A single turn carries every row of the set below to another of its rows. Some are shown first; where does it send the rows asked next?
gipo: [-2.36,0.03,-2.01,0.79,-1.43,-4.29,-1.31,-1.42,-1.28,-0.47,2.89,2.26,-1.19,-0.28,0.56,1.50,-3.27,-5.01,-1.32,-2.25,-0.16,-2.26,0.56,-0.09]
zazal: [-2.66,1.79,-1.93,0.64,-2.48,-0.50,1.11,1.82,0.83,1.57,-1.00,3.40,-0.46,-0.91,-1.98,-0.16,-2.18,-5.40,-1.96,1.81,1.26,-2.27,1.74,-1.76]
bibas: [-0.55,0.12,-1.36,3.67,-0.93,-3.33,2.56,0.78,0.47,3.28,2.47,1.65,-0.87,-0.88,0.14,1.77,-0.46,-3.75,-1.86,-2.03,5.04,-1.67,1.29,2.23]
gur: [0.62,0.97,-2.65,2.31,-2.19,-1.70,-0.60,-0.82,0.87,1.85,0.23,-0.87,2.11,-1.02,-0.75,-1.17,-3.25,-5.30,-2.34,-4.42,4.20,-2.28,2.16,-0.52]
Kag: [-2.06,-0.42,-3.25,-0.61,-0.44,-2.57,-0.21,1.98,2.30,0.99,1.33,4.23,1.46,-1.68,-1.18,-3.20,-2.06,-5.23,-1.27,-0.52,0.87,-2.07,2.93,-1.86]
gar: [-1.62,-0.26,-1.26,1.88,-2.53,-3.03,-1.14,1.71,0.42,-1.18,3.49,1.61,-1.47,0.60,0.07,1.99,-0.91,-3.94,-0.87,-2.05,1.71,-0.27,-0.86,0.24]
nog: [-1.87,-1.10,-1.49,2.08,-2.15,-2.55,1.60,1.42,-0.84,0.00,4.23,2.10,0.46,0.02,-0.83,1.72,-1.37,-5.36,-2.35,-2.38,-1.09,-1.61,1.46,-0.26]
fega: [-1.22,2.26,-0.74,-0.13,-2.06,-2.83,1.00,-0.73,1.10,1.28,0.20,2.75,0.43,-3.36,0.77,-0.10,-0.72,-3.08,-0.26,1.88,1.00,-1.19,1.55,-2.36]
Lop: [-1.39,-0.90,-1.21,2.27,0.13,-4.23,1.75,0.09,-1.13,2.82,1.80,1.29,-0.03,-1.28,-1.53,1.52,-2.55,-4.40,-2.57,-1.44,3.73,-2.60,4.04,2.31]
dalus: [-1.20,0.92,-1.81,0.26,-2.54,-1.88,1.18,0.75,0.13,-0.55,0.67,4.99,1.28,-1.58,-1.51,-0.04,-1.83,-2.26,-2.37,0.82,4.39,-0.76,0.86,-2.72]
Leb: [-0.75,1.59,-1.27,0.36,-1.81,-1.92,-0.24,-0.69,2.38,1.47,1.46,3.38,-0.75,-1.73,-0.36,-4.47,-2.11,-4.01,-0.95,-0.68,1.66,-1.55,-1.03,-1.34]
kegi: [0.84,-0.07,-2.61,1.73,-1.74,-2.10,-0.35,0.45,1.57,1.75,0.37,-0.68,3.33,-1.35,0.38,-0.10,-1.63,-4.97,-1.75,-4.37,4.01,-1.63,3.55,-0.72]
Lel: [-1.90,0.92,-2.56,3.69,-0.30,-4.98,0.01,0.02,1.00,2.25,1.77,0.90,-2.06,-2.20,-0.06,1.43,-3.12,-4.08,-1.28,-1.40,4.63,-2.38,2.44,1.51]
Gikev: [-0.03,-1.36,1.01,-0.95,-2.04,-0.74,0.26,1.91,2.56,0.98,0.90,4.80,0.30,-1.00,-0.21,-2.02,-1.43,-3.27,-1.79,-1.04,2.18,-0.54,1.66,-0.90]
veleb: [1.03,0.40,-0.92,1.93,-2.64,-1.06,-1.00,0.05,2.00,2.29,-0.56,-0.85,1.30,-0.97,0.72,0.05,-2.63,-4.99,-1.80,-4.30,3.99,-1.62,2.73,-0.17]

Gikev goes to Leb
nog goes to gar
Where do these go?
Lop goes to bibas
veleb goes to gur
fega goes to zazal

